In the rows, 128 means zero.
Turns, then the turns between two rows, first turn first; the first pair answered:
zuno:
[127  87 130 139 103 114 118 160  79 165 140 160 114 138 145 126 134 101
  91 127 123 164 108 155 143 119 128] |-> [126 100 156 153 116 108 138 170  89 156 109 131 115 128 142 123 131 134
 163 150 126 160 145 135 166  97 126]
[127 113 160 155 167 123 136 148 121 133 145 126 115 110 140 125 133 129
 104 155 134 137 128 133  91 152  82] |-> [132 155 134 132  90 112 147 143 166  96 116 124 140 123 134 107 106 139
 180 144 112 122 142 116 134 117 143]
[123 132 147 134 139 134 110 131 156 144 141 123 134 136 123 140 144 122
 104 141 140 138 122 149 111 136 118] |-> [126 143 148 136 126 129 117 132 171 131 123 109 140 133 124 133 135 134
 149 145 138 133 142 136 130 120 127]
[101 124 116 116 165 174  97  59 106 123 100  74 115 126 103 108 146 125
 114 110 112  87 130 159 126 133  91] |-> [104 143 110 110 141 168 102  61 122 110  89  70 123 128  98 100 141 133
 152 107 104  84 142 148 146 119 115]
narov:
[122 127 139 134 183 186  91 104  75 134  72 115 122 140  93 126 113 144
 159  83 181 138 113 119 153 108  91] |-> [115 151 112 114 154 176  90  98 119  94  70  94 141 147  84 114  87 138
 181  93 160 101 113 119 154 112 101]
[137 100 133 139 166 143 124 145 103 156 152 155 121 117 129 153 140 143
 136 128 139 159 137 127 113  93 132] |-> [132 125  83  99 126 161 104 111 125 131 143 153 134 129 110 137 129 128
 130  99 109 118 115 146 132 103 160]
[142 129 109 135 111 102 148 140 153 112 167 137 137 132 141 125  96 101
  96 148 131 125 109 134  94 161 128] |-> [146 114 128 148 128 105 152 144 132 135 170 147 125 126 149 135 113 103
  82 148 141 147 109 134  94 161 120]
Fum:
[166 156 156 151 160 129 129 162 145 130 191  52 169 128 130 119  99 139
 127 149 135 103 168 105  81 164 105] |-> [160 152 156 150 171 135 127 160 135 133 189  49 163 124 128 116 102 140
 121 148 132  94 165 109  79 168  98]
[147 130 112 146 131 125 136 142 128 133 161 131 135 129 127 132  93 108
  71 131 151 122 110 136 106 149 125] |-> [153 135 108 150 106 115 144 151 143 123 158 131 143 133 125 128  85 113
  89 137 151 125 112 128 110 142 137]
[138  89 135 130 126 149  66 144 108 158 121 144 118 115 135 152 139 115
  82 133 130 102 146 130  98 178 141] |-> [153  92 138 137  96 134  75 167 121 158 132 160 127 121 145 154 131 110
  86 139 135 122 145 117  92 167 160]
[162 112 105 106 103 100 152 144 152 127 151 170 106 108 151 146 139 134
  60 149 136 181  97  94 110 123 103] |-> [164 131  98 100  73  86 159 149 185 101 137 152 118 110 146 137 122 145
 105 159 125 161 115  84 122 110 116]
kipe:
[122 177 111 110 104 123 126 151 133 130 156 128 119 157 159  73 133  81
 172 152  73 128 185 128 146 129 168] |-> [114 162 146 129 153 132 131 154 100 156 146 117  99 144 163  78 158  99
 183 158  91 141 204 126 158 126 141]
[128 144 144  86 111  92 135 157 158 138  92 124 110 141 145 138 127 123
 173 131 132 126 117 156 118 156 163] |-> [122 138 160  99 137  98 136 157 138 151  85 122  98 140 148 144 143 135
 180 133 140 137 122 157 122 155 148]
[138 156 154 120 111 114 128 142 154 121  87 121 126 126 119 113 116 127
 170 161 126 141 175 142 132 125 134] |-> [138 152 158 129 125 110 132 149 150 125  93 118 121 125 124 115 114 128
 164 168 132 145 176 141 122 127 124]
[125  95 128 107 125 117 158 120 114 122 130 150 116 146 135 126 151 110
 112 148 150 136 128 144 114 132 126] |-> [127 104 118  97 109 125 148 113 122 114 127 152 118 148 129 122 149 104
 121 138 145 128 121 147 120 129 140]
Pairs:
Between the rows of a pair lie two turns.
[101 109 125 124 128 116 104  91  99 137  94 117 144 136 129 110 126  92
 114 113 151 104 141 176 139 140 103] |-> [102  99 152 146 142  99 122 117 101 143  97 107 140 127 139 116 124 100
 125 140 163 119 154 160 126 138  86] : narov, narov
[118 123 128 103  80 105 131 116 144 114 118 142 121 147 159 111 110 127
 171 134 128 141 153 135 194  96 164] |-> [122  95 130 110  88 109 121 125 117 142 163 177 111 149 173 123 118 101
  91 129 144 169 119 150 157 120 149] : narov, zuno
[136 116 176 150 126 135 143 140 163 111 137 125 149 137 158 141 128 107
 114 139 146 118 119 116 114  71  84] |-> [131 108 173 142 137 156 127 114 135 130 131 141 134 137 153 145 149 104
  92 107 149 125 110 132 129  70  92] : Fum, narov
[107 162 132 107 143 124 109  93 126 153  66 114 124 120 142 145 134 148
 192  96 140  96 141 114 225  95 188] |-> [110 143 166 136 167 120 121 108 107 177  70 116 114 111 149 155 147 157
 190 110 159 124 151 103 217  91 174] : narov, narov
[132 120 112  72 111 123 116  61 148 105 124 122 151 151 101 121 104 101
 105  90 136  85  85 125  81 154  90] |-> [141 110 138 109 116  92 144 105 168  99 138 110 161 142 114 127  88 115
 120 142 148 100 104  98  49 156  63] : Fum, narov
[144 131 137  57 111 149 117 114 179 117  94 123  74 143 123  96 125 125
 165  85  99 106 135 122 186 138 102] |-> [160  98 148  77 123 142 116 132 147 159 143 165  58 141 144 119 137  99
  76  85 120 151 104 129 142 162  86] : zuno, Fum
[131 121 103 108 133 129 119 120 137 113 130 116 133 122  98 123 117 112
 109 126 106  97 105 131 111 149 112] |-> [128 109 117 115 151 136 114 109 102 144 129 136 115 116 103 132 143 115
  99 108 116 125 106 132 124 138 112] : kipe, Fum
[108 126 117 110 150 152 117 111 140 102 126 107 113 128 105 127 132 122
 118 127 100  84 108 152 129 161 109] |-> [117 142 112 109 108 130 132 128 174  86 130 111 131 131 110 120 110 127
 152 137  99  93 115 136 132 149 136] : narov, zuno
